(in the rows, 128 means zero)
The rows below fall into families. The same turns and mirrors carry the whole set onto itself and the rows of a family onto each other. For each named row, which other rows are in its family? Write them in the order they are listed.
These 32 rows form 4 families of 8 rows each.
gage: [131 149 115 158 138 117 112 141 179 146 124 124]
Nidu: [132 157 121 165 108 124 119 145 175 145 125 124]
vupep: [115 118 111 150 109 117 136 172 136 158  98 104]
Rog: [111 157 137 179 116 106  99 145 138 147  91 121]
Zur: [102 140 118 128 114 102 112 145 149 164 132  95]
Durig: [ 90 147 114 132 127 105 114 145 141 161 136 104]
Ziza: [117 158 138 184 122 110  95 143 132 149  99 102]
muti: [138 122 142 150 145 139 104 151 147 145 106 100]
ren: [118 156 114 131 113 142 129 141 119 156 119 120]
vinid: [110 160 132 169 112 119  95 137 137 137  99 130]
voko: [117 117  96 153 115 112 135 164 150 154 104 106]
kep: [111 149 117 153 141 132 122 124 134 154 100  78]
Tup: [136 147 126 174 162 119 119 160 135 165 127 111]
Fuzi: [115 148 136 171 140 115 115 164 127 163 142 127]
sumit: [120 128 107 160 108 116 128 170 121 160  93  97]
Biva: [118 139 115 163 127 134 131 140 140 155 110  68]
duf: [128 129 157 161 133 141 103 155 149 142 115 105]
Vosi: [114 153 108 125 113 142 128 147 136 148 121 125]
rako: [123 149 121 163 154 116 116 160 132 158 126 143]
zot: [119 158 113 151 111 146 140 153 126 155 128 125]
Tafi: [113 171 118 137 108 138 118 143 118 155 111 108]
nes: [129 142 130 166 156 110 112 157 130 166 131 127]
Sisik: [106 147 114 165 133 133 140 133 136 156 109  80]
ririg: [107 139 129 125 111 113 104 158 144 160 127  89]
teg: [115 127 152 154 131 132  90 153 145 140 126 111]
bemet: [121 118 114 136 114 115 117 165 131 157  87 108]
Depon: [139 129 148 163 120 138  98 163 144 141 106 104]
zolof: [146 153 115 162 125 118 115 139 173 149 114 127]
mobe: [148 152 109 170 126 110 118 156 168 154 104 120]
Rike: [100 142 118 150 114 101 121 153 157 163 143  96]
Misis: [118 153 122 170 130 101 101 140 134 151  81 116]
dape: [109 140 103 167 145 134 143 138 130 155 118  94]

Same family as nes: vupep, Rog, Zur, ren, duf, Sisik, zolof
Same family as Nidu: muti, kep, Fuzi, zot, bemet, Rike, Misis

The rows below fall into families. The same turns and mirrors carry the whole set onto itself and the rows of a family onto each other. For each named row, which other rows are in its family? Write them in the order they are listed.
These 16 rows form 4 families of 4 rows each.
Tob: [132 145 135 133 127 132 112 121 110 116 102 137  98 107 130  92 134 132
 126 120 111 112 145 123 136 112 114 123]
rigod: [101 101 121 131 108 121 145 131 140 129 122 138 159 133 111 121 123 149
 128 119 124 152 120 144 150 129 130 120]
Fezap: [150 143 125 136 149 122 139 125 110 141  98 108 125 137 133 118 117 119
 131 117 130 112 129 115  95 125 139 122]
mozub: [148 142 119 138 149 115 123 118 116 143 104  96 126 125 127 133 110 126
 130 133 119 117 138 104  98 128 134 122]
Zaril: [100 103 129 141 114 108 141 123 140 130 128 131 156 134 111 144 129 149
 143 119 122 142 120 128 143 133 143 142]
dube: [127 141 140 127 133 135 114 109 126 121 110 139  90 106 131  97 120 138
 132 125 110 117 149 125 133 103 115 125]
Budap: [128 136 124 100 104 113 129 145 112 126 133 138 129 116 110 142 129 155
 120 113 111 168 113 148 116 113 101 142]
Ruri: [157 143 109 140 149 131 141 114 122 138 100 104 135 144 129 121 118 124
 129 125 123 120 140 123  97 133 127 121]
dafa: [144 150 134 127 143 122 118 110 131 103  98 152 105 109 133  95 133 133
 125 130 115 120 147 126 129 127 117 132]
gen: [118 121 135 106 116 132 127 145 122 134 150 119 123 119 115 151 129 148
 128 108 121 168 111 153 111 107 117 152]
Vufe: [139 139 139 129 134 135 112 116 116 110 110 129  98 104 128  95 130 131
 120 142 101 126 145 131 126 108 121 120]
Kogik: [153 144 118 139 153 116 133 119 130 151 101 103 133 137 124 107 114 136
 138 123 135 112 124 124 103 131 136 119]
Kabu: [125 126 126  94 115 121 125 142 131 132 132 138 131 106 117 139 114 161
 116 104 113 166 110 139 118 114 115 143]
Tafe: [108  97 127 136 105 109 147 126 133 123 118 125 155 131 110 138 130 133
 145 125 129 157 133 128 141 139 143 129]
dat: [105 109 126 147 105 105 141 121 146 129 124 128 149 126 113 140 126 144
 138 125 138 160 117 131 150 141 129 133]
kubo: [121 136 131 103 106 116 133 135 123 134 137 134 122 115 121 152 108 159
 122 120 121 173 114 147 111 116 104 139]

Same family as dat: Tob, Fezap, kubo
Same family as Tafe: dube, Budap, Kogik
Same family as Zaril: Ruri, Vufe, Kabu

